(in the rows, 128 means zero)
One turn or mirror swaps these rows in pairs. Which row does each one swap with?
The rows were stretched afterwards, more along some directions than others.
fuf: [126 134 107 149 169 143 122 102 147 138 155 129 123 133 124 136 133 113
  92 152 120 134 125 118 157 121 135]
Gase: [130 127  98 116 134 152 149 134 149 168 113 109 114 140 128 111 110 119
 168 134  95 117 143 131 132 147 151]
kida: [128 113 106 142 120 124 123 127 147 159 155 145 121  93 119 112  83 186
 117 134 108 149 131 141 101 135 126]
moz: [132 125  90 150 156 165 132 123 142 127 137 126 128 144 153 139 123 136
 113 147 117 119 120 120 153 150 141]
baz: [142 134 163 120 159 110 162 134 117 120 106  98 120 175 126 156 195 106
 157 128 148 141 129 116 138 127 134]
baneb: [139 137 130 127 165 139 189 127 137 165 122 112  97 144 117 145 135 114
 155 135 134 136 101 126 134 119 128]
Sif: [106 130 125 136 160 120 151 108 132 178 132 112  89 175  89 137 117 113
  81 131 142 153 145 116 122  98 140]
Fotad: [133 139 149 120 145 107 159 139  87 157 124 132  88 162 151 129 139 104
 141 134 153 132 123 127 137 120 114]
Fem: [116 146 109 148 140 125 108 124 118 125 131 130 136 113  78 143 129 150
 102 107 138 141 111 124  95 109 122]
biti: [144 110 107 135 122 173 128 138 144 108 120 113 134 140 160 133 113 167
 137 129 123 111 129 128 119 155 137]
Kunon: [127 138 138 122 176 123 153 143 129 131 110  94 112 183 124 166 190 113
 152 139 141 150 131 122 141 129 106]
Dorib: [112 110 117 135 145 149 144 103 126 142 141 121 115 147  94 112 102 125
  83 132 149 123 145 102 114  86 166]
fom: [125 139 136 153 194 114 185 147 124 157 119  83  94 161  85 152 153 111
 134 109 145 147 139 125 147 124 129]
gavog: [111 131 138 134 135 108 163 144 133 154 140 119 112 138 139 115 127 150
 145 119 104 128 139 120  96 132 148]
nafir: [133 147 128 131 171 140 199 120 135 182 113 105  87 144 132 152 147 102
 156 128 136 124 100 122 139 123 142]
nisom: [ 98 132  88 126 115 138 139 130 139 148 140 163 112 133 104 108  65 164
 114 191 124 160 141 148 120  92  97]
sep: [106 136 146 106 131 122 128 106 137 153 138 146 120 123 118 139 109 164
 117 137 125 139 130 137 103 117 137]
Nusan: [138 142 120 121 162 150 168 120 155 162 136 117 110 132 105 142 129 121
 146 133 134 141  98 131 131 107 125]
Napel: [127 130 119 153  97 132 117 142 121 101  96 125 133 142 121 158 143 133
 140 111 120 107 112 116 108 168 157]
ziv: [ 93 153 105 156 150 121 136 142 103 136 113 137  94 131 138 129 111 150
 144 107 121 140 120 128  82 128 103]
sela: [110 131 122 148 165 152 176 130 116 160 137 128  71 163 123 131  94 148
 107 144 123 119 136 123 116  88 143]
Pok: [ 92 139 103 124 125 163 119  87 178 141 149 142 119 149 150 120 135  84
 104 176 133 123 121 129 144  96 130]
lovi: [100 133 102 134 129 146  82 115 166 149 162 145 126 125 135 117  94 136
 118 148 111 151 140 137 124 134 112]
dofeb: [122 141 113 164 136 130 156 125 142 137 102 112 142 137 101 114 110 122
 123 126 108 114 135 141 135 153 149]
Kegep: [130 139 146 125 173 118 159 144 125 130  99  93 109 180 123 169 195 108
 156 135 139 142 127 125 146 129 113]
Gurof: [125 127 111 125 145 118 126 129 131 135 110 110 111 109 100 160 149 132
 148 115 112 159 118 108 119 157 151]
Kud: [132 123 153 146 122 103 128  98 126 137 121 118 120 131 129 121 165  97
 106 117 141 118 145 116 121 132 160]
felu: [127 132 132 136 121 136 149 112 154 136 125 119 123 152  92 131 126  88
 118 141 131 138 134 101 125 132 146]
gevo: [135 122 143 141 143 125 156 119 128 148 119 120 120 130  94 141 111 132
 131 104 149 142 135 127 110 136 128]
zonak: [ 91 132  91 129 136 131 155 144 128 158 126 152  93 151  96 130  81 149
 118 184 121 159 140 140 129  94  93]
Fura: [ 84 103 118 152 134 114 137 168 120 118 138 139 108 166 176  92 120 124
 119 173 103 137 154 162 124 113 111]
geg: [127  94 146 128 120 109 154 127 124 132 141 121 109 168 126 128 104 124
 116 153 129 143 175 121 114 107 146]
Repul: [114 111 109 134 140 156 133 105 129 140 138 117 117 139  95 113  98 135
  86 129 153 130 144 102 107  91 156]
nik: [ 78 137  77 122 149 176 134 101 197 183 171 134 100 137 149 110 108 132
 111 189 118 144 126 140 129  89 117]
suvod: [110 143 130 168 138 149 145  75 150 148 126 130 122 146 102 124 126 147
 111 146 145 119 134 131 110 111 112]
sapo: [131  87 103 155 123 151 115 107 145 103 151 135 138 113 157 115 113 149
  87 153 107 124 148 144 138 129 140]
zeri: [143 157 113 120 120 115 138 111 124 154 121 128 134  81 129 141 119 145
 121 131 122 137 124 142 122 146 112]
kudi: [159 111 123 106 127 135 132 117 157 154 127  94 134 116 103 141 174 147
 154 111 123 128 145 110 134 152 163]
luva: [ 87 100 109 144 119 135 105 103 177 127 147 136 138 121 112 103 113 110
  78 159 117 147 163 133 140 108 138]
Vab: [130 141 154 121 171 122 162 138 129 130 113  92 115 178 118 164 196 106
 153 133 146 140 125 120 145 124 127]
magun: [133 126 157 150 130 100 137  98 116 139 118 113 116 136 138 132 169  95
 109 108 141 115 138 114 123 136 161]
bara: [135 147 151 146 149 104 145 119 106 151 102 114 102 120 102 147 135  85
 125 107 124 134 130 129 146 126 135]
naz: [ 81 118  99 126 127 130 129 129 146 154 153 159  99 133 123 135  87 144
 104 173 125 153 145 132 146 120 125]
did: [ 80 133  94 121 138 163 119  94 183 153 165 143 111 144 154 109 123 109
  98 194 125 141 129 138 137  83 110]
ruke: [142 116 122 139 122 113 130 133 135 150 141 143 123  91 118 115 101 180
 129 121 115 145 126 139 101 140 126]
mapu: [114  89 133 158 139 134 154 102 109 135 161 145 107 155 127 107  93 136
  93 126 139 117 151 111 100 101 168]
roged: [134 154 131 139 151 144 147  98 128 130 126 136 110 108 108 119 115 130
 100 134 127 120 118 141 122 113 130]
Tusav: [129 130  92 153 163 157 130 118 141 132 142 124 126 141 142 139 125 128
 107 153 119 123 128 123 155 136 136]
Bizik: [119 116 115  95 143 138 114 138 164 159 166 115 101 139 133 116 137 141
 119 183 117 170 145 146 146 102 109]
Tuguk: [118 145 137 140 123 133 133 106 137 133 118 142 104 150 154 139 143  76
 124 153 125 111 113 131 143 123 118]
tunu: [118 112 133  94 142 113 132 124 109 165 154 142  99 137 113 138 108 142
 114 169 151 172 140 146 106 106 117]
vali: [120 104 152 135 112 127 120 137 124 116 116 108 116 149 130 135 144 148
 127 113 130 126 138 127  98 130 129]
zoved: [122 118 135 141 143 134 139 128 137 104 142 156 129 126 147 108 127 136
 129 126 100 113 108 114 129 148 165]
mozar: [106 104 118 154  90 126  96 107 156 122 149 154 138 126 121  85  99 141
  83 163 118 136 158 133 110 114 147]
Talod: [131 117 107 125 133 133 119 138 149 141 127 130 121 146 155 155 120 160
 123 136 109 152 120 134 137 164 117]
deso: [113 132 123 155 158 142 178 140 106 155 132 138  73 161 133 135  88 150
 121 144 117 113 134 126 117 100 139]
rov: [128 114 101 141 121 116 116 120 122 115 151 153 150 121 151 115  82 142
  93 160 129 152 155 146 129 114  88]
bivok: [ 87 134  86 129 137 137 147 136 138 164 134 153  99 151  88 125  77 151
 116 185 125 159 139 140 125  93  96]
gema: [121 106 105 139 118 132  96 106 138 130 137 121 152 115  82 120 116 130
  86 128 143 147 134 119 121 130 130]
lopud: [158 114 125 105 139 118 126 122 137 147 123 110 118 135 131 159 133 136
 116 151 119 144 143 123 143 137 113]
Naned: [126 150 121 130 136 127 116 128 142 112 138 150 139  92 142 132 122 143
 108 140 115 158 110 144 125 107  66]
labe: [126 140 128 164 150 136 170 140 108 143 125 144  80 149 145 137  93 143
 128 138 108 110 121 131 127 122 126]
luf: [122 138 111 129 166 139 121 110 167 155 163 132 122 118 100 126 127 119
 113 152 119 159 108 136 134  97 100]
mereb: [122 155 127  86 157 143 114  98 131 168 131 119 111 127 155 132 147 123
 141 128 134 130 137 140 114 103 105]
lika: [ 90 139  85 130 124 143 147 136 139 155 137 159 107 138  97 119  70 153
 113 189 123 152 134 147 131  93  98]
Tefuz: [133 142 124 137 130 126 149 112 113 157 116 120 115 126 120 118 145 136
 132 102 141 107 146 125 114 113 126]
butes: [ 77 135  85 124 141 169 128  97 192 170 170 141 107 139 153 102 109 120
 108 191 115 136 130 138 135  84 120]
Mivem: [128 106 138 166 138 119 163 105 149 129 113 127 135 114  84 130 146 139
 122 140 102 129 122 118 153 128 158]
Kifam: [142 105 112 136 122 169 128 141 139 107 114 106 130 143 155 133 119 162
 139 120 127 113 129 117 115 155 145]
borum: [171 125 170 143 127  95 141 120  97 124 107 126 133 114 111 142 146 141
 131  96 148 135 121 127 108 143 139]
Famov: [122 128 119 148 152 118 150 136 117 151 130 124 104 178 144 115 101 132
 113 137 126 123 153 122 112 112  98]
Nafe: [145 150 131 125 169 142 193 116 137 178 114 103  96 138 124 154 145 105
 161 127 139 125 101 126 139 124 135]

dofeb swaps with sep
suvod swaps with Mivem
mereb swaps with Gase
labe swaps with fuf
nik swaps with nafir
zeri swaps with gavog
zonak swaps with Kunon
zoved swaps with roged
bara swaps with lovi

